In the rows, 128 means zero.
A single turn carries every row of the set below to another of its rows. Some are shown first; where does it send the rows asked next?
mis: [168  99 105  95 121 120 116 126 115 132 112 117 163 122 136  96 133 139
 139 135 170 141 152 134 114 133 131 138 114 112  97 124 133 126 114]
puvi: [142 102 106  97 112 112 115 105 131 136 121  98 161 112 103 129 137 145
 106 120 158  84 136 146  94 139 112 167 116 110 124 127 157 120 108]
Rim: [155 105  99  95 120 121 119 124 111 139 117 112 169 128 133  99 138 136
 131 129 165 141 164 130 119 126 136 154 116 111  98 119 143 121 117]
Modil: [162  91  98 121 117 142 120 145  93 144 135  92 116 128 133 133 145 138
 125 132 168 101 160 151  92 138 116 154 120 101 137 150 160 139  83]
lazo: [143 116 129  92 116 114 143 137 149 144 133 109 151 129 138 127 160 160
 112 143 178  96 139 110 100 122 117 137 115 100 100 138 155 142  95]
Barif: [143 110 135 102 114 106 149 136 145 154 129 111 152 130 127 119 162 157
 113 141 178  92 135 117 109 126 122 130 121 111 107 137 173 142 102]
Tavig: [146  91 105 107 125 109 111 111 120 134 122  98 158 106 110 131 159 144
 106 122 162  90 135 141  80 126 115 172 125 114 126 134 153 117  89]
Bet: [168  94 100 125 115 153 135 124 100 142 137 123 108 129 130 106 151 130
 119 152 156 107 150 130 118 120 133 151 122 101 118 138 152 134  85]
Mumi: [152 106 122  97 114 109 155 133 143 160 136 109 145 128 140 121 158 147
 112 150 177 102 136 113  95 115 131 142 105 116 111 134 167 144 109]
movu: [129  83 117 109 148 109 128 133 128 132 110  96 127 119 106 107 148 123
 151 115 182 101 149 139 117 125 112 132 117 109 109 125 157 148 124]
Ranid: [126  73 122 104 141 114 115 122 136 132 113  99 119 113 102 113 153 135
 141 111 180 107 148 141 115 116 117 137 120  99 113 120 151 153 117]
momu: [143  97 110 108 116 109 108 104 123 127 124  93 168 107 112 126 149 136
 103 116 157  88 145 143  91 133 125 161 126 103 128 130 154 116 113]
zan: [172 103 103 130 111 148 131 137 127 145 113 109 105 116 143 136 153 142
 118 144 161 102 117 134  95 133 135 139 123 113 130 133 165 123  95]
zar: [159 107 102 108 110 129 106 130 119 133 123 115 163 130 131  98 144 135
 152 145 160 139 157 122 114 117 135 135 112  95 104 120 147 128 111]
rabu: [145 113 132  96 108 104 144 142 151 149 131 108 146 130 132 126 165 160
 122 135 186 109 135 117 106 119 128 136 113 102 105 140 158 140  94]
ninib: [181 102 102 112 106 158 123 136 118 137 125  99 105 114 125 123 157 128
 153 118 172 101 145 134 112 122 127 155 116 115 130 112 177 137  99]
kogep: [176  99  98 119 106 161 121 144 116 137 119 101 106 108 131 121 153 128
 149 113 162  96 151 142 108 123 126 146 119 113 126 118 171 139 102]
riza: [147  95 114  95 109 112 121 102 126 129 125  96 167 113 110 121 141 143
 103 117 153  93 138 151  93 138 126 170 115 112 127 132 158 126  99]
rufil: [159 111 114 100 120 128 116 126 111 127 119 120 173 122 137 106 144 137
 145 134 167 137 152 123 111 123 133 140 121 110  94 128 141 114 115]
sok: [172  95  98 121 115 147 135 134 124 148 108  96 116 117 135 137 142 135
 110 145 173 103 113 135 102 145 139 143 126 124 137 125 162 127 103]
mukim: [125  82 120  98 135 108 119 123 134 128 105  95 122 116 107 119 147 136
 148 114 183 103 151 129 118 127 121 131 115  93 119 127 167 156 120]
teniz: [144 103 133  93 125 113 151 138 153 147 120 111 146 125 133 125 167 153
 119 135 189  95 140 108 107 121 131 137 114 109 104 131 153 142  94]
tini: [129  81 115  98 145 119 132 119 121 128 107  94 118 111 115 122 148 135
 144 122 173 103 153 133 113 128 107 129 116 116 116 112 150 162 123]
Biku: [143 113 123  89 106 109 150 143 149 137 130 107 137 133 131 123 150 157
 116 143 180  88 143 109 113 126 126 128 108 118 119 136 162 133 100]
vosuf: [174 106 105 124 115 160 140 131 102 145 139 112 104 127 133 102 152 128
 123 143 158 109 145 132 115 118 125 147 125 101 115 137 147 131  95]
pobup: [174  94 103 124 115 144 124 139 130 148 115  98 104 117 138 139 154 141
 117 151 171 107 121 130  95 137 141 143 127 116 133 121 164 126 100]
dokuv: [137 103 105 104 114 125 113 113 123 130 116  89 167 119 102 132 148 142
 106 133 153  90 141 150  99 120 127 178 126 103 130 132 150 125 106]
Lutap: [179 105  98 109 102 162 132 138 112 136 120 102 117 113 125 116 144 126
 143 114 175 104 148 136 118 134 130 148 115 122 125 108 180 139 103]
muzov: [147  92 101 122 119 148 117 146  94 136 130  92 116 123 132 138 158 142
 127 125 174 109 158 145 100 137 112 152 127  93 138 152 159 140  88]
monud: [157  94 107 124 115 148 117 146  97 143 134  87 108 125 134 128 146 140
 114 130 162 101 149 153  95 136 112 153 125 105 137 148 167 132  93]
paz: [158  98  98 124 115 158 140 129 110 140 139 122 110 128 128 109 163 135
 114 144 164 107 152 121 119 115 136 148 130  91 123 141 146 131  89]
duv: [135  77 123 102 132 117 107 122 122 127 112  91 118 118 102 106 144 123
 153 123 184  97 150 140 111 135 108 129 114 118 114 124 159 149 109]
Pifez: [147  99 116  97 115 114 115 103 120 136 121  99 172 113 101 126 139 142
 106 128 162 100 140 145  99 147 117 164 123 106 129 133 148 115  96]
dovu: [123  81 113  97 143 115 110 124 129 121 111  96 120 118 110 111 142 131
 144 116 174 100 151 132 117 116 109 139 118  97 109 128 152 151 121]
nenim: [156 109 103  95 118 127 116 132 120 139 110 117 163 126 137 103 136 140
 143 140 165 135 150 128 118 129 126 143 113 117  86 116 137 125 120]
ded: [161 122  99 103 123 130 109 129 109 129 108 122 159 125 127 104 144 147
 133 141 181 138 160 131 109 124 121 143 118 103  94 119 142 117 107]

Barif turns into momu
vosuf turns into zan
sok turns into muzov
Now find these:
Bet turns into pobup
nenim turns into lazo
Mumi turns into Tavig
teniz turns into Pifez
dokuv turns into tini
Ranid turns into mis

A single turn carries every row of the set below to another of its rows. Some are shown first; where does it send the rows asked next?
fezu: [121 146 104 140 147 104 127 132 118 123 144 113 100 133 138 112 114 159
 155 142 105 103 109 126 134 130]
zifa: [133 156 126  99 143 120 124 132 105 115 153 122 132 138 134  87  99 159
 155 149 113 116 108 152 143 131]
gele: [128 158 134 101 134 115  93 138 128 144 148 145 127 121 120  96 118 163
 124 151 133 133 116 163 112 142]
Fiti: [144 147 119 134 148 125 133 140 138 153 146 110 131 123 141 116 107 150
 162 177  79 136 113 144 114 138]
gapig: [137 150  91 117 157 142  95 114 145 149 141 125 129 126 121 126  86 154
 140 157 117 107  97 139 126 159]
funot: [160 140 115 128 125 129 110 119 131 146 157 134 123 103 155  99 106 156
 122 169 120 121 106 137 135 157]
gusi: [143 144 104 141 133 131 115 144 136 135 139 128 129 147 132 120 104 149
 155 182 118 135  81 134 103 155]
rogod: [128 153 140 103 140 123  99 139 123 149 143 142 127 120 125  95 115 172
 131 156 135 135 108 165 117 131]
gokab: [111 143 100 134 147 105 129 130 118 126 140 116 105 129 134 109 118 159
 160 144 114  95 104 131 123 132]
pino: [136 149 106 141 128 126 118 145 142 126 158 124 127 156 134 128 102 150
 151 174 125 133  90 136 109 151]
nel: [124 162 136 104 143 123 102 139 131 145 145 139 124 124 123  92 114 166
 122 153 127 137 119 166 113 128]
deza: [124 159 107 158 169 108 108 127 128 114 141 134 113 113 120 116  99 133
 150 149 121 118 114 129 113 153]
Lozer: [149 145 120 128 131 128 104 119 129 158 160 136 127  92 156  96 106 142
 132 158 123 118  97 132 129 153]
limuk: [117 144 113 135 150  96 133 133 127 128 142 110 105 131 138 103 116 157
 157 144 116 102 105 127 127 126]
nani: [157 148 102 127 119 104 132 152 114 143 141 123 140 126 117 106  95 145
 127 177 108 125 110 159 130 143]
mige: [159 147 102 124 127 108 133 141 121 147 136 123 133 118 131 103  85 147
 119 173  96 119 109 159 130 138]
mudo: [127 154 137 106 144 117  98 139 128 151 150 148 127 120 123  97 113 163
 126 157 131 126 122 172 111 134]
Valok: [126 158 116 157 166 110 113 133 126 111 139 127 119 114 109 119  95 132
 144 147 118 119 107 131 111 153]
Sinon: [134 155 127 157 164 117  79 128 119 146 158 133 126 118 118 118 116 142
 125 158 125 111 102 168 118 150]
fisib: [135 150 110 141 133 131 118 137 144 137 147 128 124 147 139 112 103 145
 143 174 127 137  78 121 112 156]
sed: [131 160 128  95 143 109 119 124 110 125 155 115 136 139 132  85 103 149
 153 149 114 113 109 160 141 134]
pul: [163 154 101 125 131 104 127 154 111 151 136 122 135 110 126  95  93 146
 126 166 113 118 104 160 125 132]
Govu: [134 158 132 155 162 127  80 131 122 148 157 130 131 122 120 121 123 147
 129 148 119 108 105 165 113 149]
Dimiz: [156 146  94 120 156 151  97 117 138 146 134 126 130 124 127 119  97 162
 144 169 120 110 101 142 124 163]
pini: [117 143 108 128 150 101 127 136 123 126 143 115  99 138 135 104 111 152
 162 149 112  96 104 130 129 126]
pinir: [151 153 123 128 153 124 132 147 134 146 157 102 126 121 132 118 109 155
 165 174  93 134 127 149 119 133]
gesi: [126 159 129  97 146 109 118 135 113 123 162 124 136 140 134  81 103 154
 155 156 111 120 106 157 141 133]
dos: [141 152 119 129 151 130 130 132 144 159 148 106 133 137 131 121 106 154
 164 175  90 126 126 142 122 137]
peg: [130 160 132 155 160 125  83 123 117 155 149 132 136 120 123 120 116 147
 129 153 122 120  99 173 116 147]
lotip: [155 140 115 129 134 130 117 130 127 152 161 133 129  90 154 100 123 153
 130 163 115 123 113 138 129 155]
Nuz: [123 161 114 161 159 109 106 124 123 115 140 131 120 103 110 116 100 139
 149 151 122 122 114 130 120 158]
tego: [152 149  91 116 162 149 106 123 130 150 133 124 128 118 122 116  92 147
 131 160 117 101  91 145 125 159]
fulat: [123 157 127  97 144 119 122 129 105 116 160 115 130 141 134  88 106 149
 153 152 109 121  99 156 136 134]
fesum: [122 161 112 160 157 108 108 124 123 120 136 132 112 112 115 127  97 132
 143 148 115 128 112 135 113 155]
fimu: [135 161 137 161 152 125  84 129 119 151 152 129 128 123 117 115 116 145
 125 155 125 109 106 171 122 141]

funot turns into gusi
Sinon turns into pini
Now find these:
gokab turns into nel
lotip turns into fisib
Lozer turns into pino
fezu turns into rogod
sed turns into Govu

A single turn carries every row of the set below to another of its rows. Some are shown first; where does it send the rows asked next?
tosot: [123 151 148 124  81 124 136 135 120 124 135  85 132 115 132  93 104 144
 106 119 109 129]
ral: [135 115 117 118  76 118 134 119 121 134 156 115 142 130 143  89 115 142
 133 134 114 119]
makim: [121 137 144 132 119 128 119 141 127 126 152 132 122 128 123  85 108 133
 139 113 115 123]
vikes: [125 140 147 139 119 130 118 140 124 122 144 131 116 126 125  91 111 132
 134 115 120 118]
pozod: [115 122 103 122  79 125 140 154 147 131 140 105 113 124 117  84  93 152
 113 112 127 149]
vubav: [ 98 147 120 131  80 120 151 133 118 136 153  84 130 133 127 115 103 158
 119 135 124 155]
mog: [103 132 118 140 102 125 139 140 134 149 168  86  91 139 136 114 125 137
 130 122 124 153]
vigun: [115 119 107 130 105 157 134 119 126 135 132 138 105 142 137 113 116 159
 109 124 132 140]
tilos: [119 119 108 135  99 127 147 134 117 114 176 110  97 131 144  95 111 155
 112  90 126 120]
Lino: [120 145 158 127 115 131 122 141 113 148 146 119 136 127 121  97 106 139
 131 119 119 138]
Kosez: [115 119 116 116  85 150 139 111 130 138 122 125 115 146 129 102 114 149
 105 125 107 145]
tenod: [101 139 145 133 102 125 141 129 100 130 144 118 103 125 138  81  80 165
 111 113 131 157]
Tup: [122 109 147 138  93 116 142 105 106 148 164  95 127 130 149 104 104 149
 132 133 122 129]
mapi: [108 123 125 128  83 126 132 136 123 136 144 127 116 130 127 127  92 167
 120 136 154 150]
musi: [123 144 159 133 110 128 121 141 113 146 139 119 131 129 115 104 109 135
 128 122 121 133]
zok: [113 119 111 120 101 156 133 120 123 136 128 138 103 140 143 106 117 162
 113 123 131 145]
Nakor: [124 115 118 120  76 118 135 120 132 161 143  97 120 136 152 114 113 148
 132 124 134 116]
vezuf: [120 129 129 141  98 135 145 132 122 130 171  85  90 138 147  99 128 131
 122 111 111 154]
fefig: [105 138 115 142 104 125 140 142 122 150 166  88  94 141 133 118 130 138
 127 121 126 147]
Gez: [127 124 130 132  88 139 140 109 135 112 144 111 112 126 142  94  91 147
  92 103 108 121]
kef: [121 137 122 144  97 134 146 134 118 125 168  87  93 141 143  99 133 129
 122 113 110 148]
Sukep: [120 120 116 127  86 152 142 109 126 134 126 125 118 147 126 107 114 147
 102 128 109 147]
Buv: [120 124 116 123  87 123 137 155 148 133 139 109 118 124 114  81  86 148
 116  99 126 137]
kode: [101 131 131 131 101 128 143 124 100 134 149 114  93 124 142  82  87 167
  97 111 127 156]
Sasi: [118 126 111 124  79 114 136 160 144 135 152 105 106 126 117  85  92 143
 119 103 129 145]
non: [102 148 140 135 100 123 141 129 104 133 153 103  95 122 148  81  85 159
 104 111 127 158]
tezi: [105 126 129 129 100 106 122 148 111 126 157 131  94 122 129 103 105 156
 130 114 145 117]
Fasav: [127 110 120 140 100 124 135 127 142 130 160  98 126 120 154  99 110 148
 147 130 133 115]
fos: [114 130 119 125 107 124 127 112 109 151 156 116 131 122 162 100 109 163
 127 136 132 114]
kaza: [122 124 129 131  80 124 139 104 115 126 146 109 107 133 176  95 114 149
 137 132 127 124]

tilos turns into Gez
Tup turns into Nakor
mog turns into zok
Now find these:
kef turns into Sukep
tenod turns into Sasi

